T: rows in a few groups, each row roughly a mix of its group's directions
T (95 x 10)
[[ -5 -20  10 -24  20 -47  21  20 -23  14]
 [-19  32   2 -33  -9   5 -20 -15  44  -2]
 [  7 -33 -11  -6 -12 -34 -40 -18 -24  -6]
 [ 10  -3   7 -12  29  -3  -2 -32 -39  38]
 [-41  20  12   2  -2  20 -17  17  -6 -44]
 [-13  11 -22 -12   6 -27  -7   3 -54 -23]
 [ -1   6  -1 -30  12 -46  10 -34   9 -25]
 [  8   6  16 -18 -32  -7 -17 -33  44 -13]
 [ -7  16 -18 -18  33 -15  32 -41 -13  10]
 [ 13  -7  21   3  -8  28  13  -3  56  18]
 [-32 -14 -37   1  36 -10 -10  34   0  -3]
 [ 13 -34  35 -13 -10 -32 -25 -12   2 -23]
 [-14 -30   8 -26  15  -2  15  18  21 -46]
 [ -2  39 -36 -21 -11  -2  37 -15  14   4]
 [ -5  -3 -12  10  16  14  12  34 -36  43]
 [ -8 -13   7 -25  19 -26  -8  11  55  -7]
 [ 42  -6  -9   4 -13 -19  40   9  21 -26]
 [-18   8  10 -13  53   4   1  28 -11 -28]
 [ 28 -23  21  24  12  13  15 -13 -45  12]
 [  8  36 -10  17   5  -1 -16 -15 -23  49]
 [ 19  -6   9  17   2 -17  12  28 -50  26]
 [ 23   4  14  31 -22  47  12  -5   8  23]
 [-26   0 -17  39  12 -11  14  45 -13  -6]
 [-20  26 -11   8  -5 -36 -24 -19  38 -12]
 [ 36   0  15   4   1  20  33  -1  -4  46]
 [ 35   0  -6 -24  -7 -17   7 -32  37  24]
 [ -6   7 -21 -20  -3  15  30  52  21   6]
 [-31  12 -43  -3  16  -2 -21   2 -31 -22]
 [-12 -11  -3  14   4  22 -22 -12  59 -11]
 [-32  14  20  22  21  19 -24 -10 -29  26]
 [-20   0  -1  -6  27  17  17  36   5 -46]
 [-14  15 -12 -17  -6  25 -12 -27  47 -25]
 [ -6 -17   5 -20  16 -50  16  17 -33  -4]
 [ -7 -30  24  -8   4  14 -10 -22   2 -53]
 [ 10   5  40  11  14  44  14  18  -8  25]
 [-21  -2 -39  12  22   5   3  35 -36   2]
 [ 14  15 -26  15 -55 -12 -10 -18   7  15]
 [-33  -9  10  18  22  22  23  33  15 -28]
 [-17  -7  -1  -7   7   2 -24  53  31 -19]
 [  8 -14  22   6  -6  17   1  -9  63   3]
 [ 20 -34 -37 -32  -3 -32 -10  -9  -2  -3]
 [ 13 -22  15  20   5 -17  22  28 -40  27]
 [  8  23 -27  -6  -5  -8   9  26  -5  54]
 [ 13  31 -14  18  -7  -1 -10 -25 -29  43]
 [-22  -9 -18   7  29  43  13  35   3  14]
 [  2  10  11 -18  43  10   7   4 -50 -12]
 [  7  13  -5  -9  -5 -16  19   9 -64   3]
 [-21  -2 -45 -13  -2 -13  31 -15  23 -24]
 [ -9   6 -19  -1  12 -11   6  13 -62  21]
 [-15   2 -37  29  18  19 -15  28 -29  13]
 [ 11  12   8  16  -7 -29  -4 -32  27 -43]
 [ 18   0  28 -12  24  10 -10  -2 -56   6]
 [-22  23 -11  42  24  32  20  14   6   9]
 [ 14  13  32 -11  27 -24 -22 -12 -41  -8]
 [-33  15   5 -29   6  37 -14  19 -13 -29]
 [  5   7   0  26 -17  50 -10 -20  34   2]
 [-30   4  -8  52   2 -20  -4  29 -17   3]
 [ -3  19 -22 -22  24 -13  32 -41 -11  17]
 [ 13  13 -13  26   0  36   6  25 -23  39]
 [ -8 -59  11 -14  23  -5 -21   8  -8 -12]
 [-16 -32   8 -17  23 -51   8  15  -1 -11]
 [ -8  20  -3 -15  11  11 -21 -11 -16  58]
 [  4  43  -5 -15  23 -18  24 -34 -20   4]
 [ -9 -17  33 -18  17 -16  -5  21  35 -33]
 [  9 -27  -6  39  20 -18  15   8 -38 -19]
 [ 14  23  -6  -7  11   1  -5 -15 -16  61]
 [-22  -3  -2  22  10 -25  -2  -5  30 -50]
 [-44  31 -12   5  -6 -15 -23  12  29 -20]
 [ 33  22  32 -13 -34  13  16 -28   2   7]
 [ 11 -13  19  16   7  23 -35  21 -38  25]
 [-10  -3 -25  16 -34 -18   8 -16  49  -1]
 [ 16 -26  19   0  11  18  -8  -8 -57   7]
 [  4   6 -29  30   2 -51  12   9  22 -10]
 [-12 -13  25 -17  58  -5 -10  13 -13  -9]
 [-14  -2  17 -18  12  -6   8  31  39 -41]
 [ 23   5  36 -30 -19 -13  16 -17  36  -8]
 [ -4 -18   2  23  22 -32 -14 -39   7 -31]
 [-28 -21   1  -6   7   6  -9   9   4 -60]
 [ 35 -10  -4 -51 -13   3   3 -25  22  -3]
 [ 14 -14  11  16   4 -15  22  26 -46  29]
 [-33 -14 -35  -8  30 -15   6  30 -15 -14]
 [ -9   6 -15 -17  12 -39  -3  13 -50 -12]
 [-10 -10 -21  43   8  30  -1  14 -32  24]
 [-15 -30   3  -1  25 -33 -17  17  40 -12]
 [-15  39 -13 -13  17  -1  41   0  28 -18]
 [-44  -1   5  39  13   5  -2  32 -13 -16]
 [  5 -33   9  25  -9 -12  15   6   9 -53]
 [ 14   7  29 -13 -24   9  -1 -39  41  -8]
 [  5  16  -3 -29   0 -34  13   8 -51  -6]
 [-13  20 -16  44   2 -42  -8   3   7  23]
 [-32  16 -31  14   9 -41 -30   1   2  -5]
 [ -4   7 -21  19 -42  -3   7  -4  49  10]
 [ -7  30  -8 -23  29 -39  14 -32   3  -9]
 [ -8 -28   2  23  15 -32 -16 -34   8 -33]
 [ 17  16  31 -12  26 -10 -28   2 -44   7]]
one row of each group, then the others: which group is each in?
[  5 -25  -1  20 -32  44  -4  35  -3  -1] | <75>
[ 28  21  23  -1 -31  34  16 -25   6  20] | <92>
[-26  14 -17   9  10   1  23  49  19 -25] | <2>

[  9  -2  32 -30 -15 -22   4 -31  34 -19] | <92>
[ 11 -21  14  10  16  10 -26  -4 -55  15] | <75>
[-19 -37  24  -5  48 -12   0  -3   9 -18] | <75>
[ -7  10  -7  42  15 -34  14   2  18 -36] | <2>
[-16   7 -10 -14  -1  17 -17 -23  54 -24] | <92>
[ -3  17 -16  -2 -11  11  26  49  11  34] | <2>
[ 17  19   3  23 -46  30  25  -4  11  16] | <75>
[-30   3   3  16  13  12 -21  14 -51 -19] | <2>
[ 20   3   6 -23 -29 -44 -10 -35   2  -7] | <75>
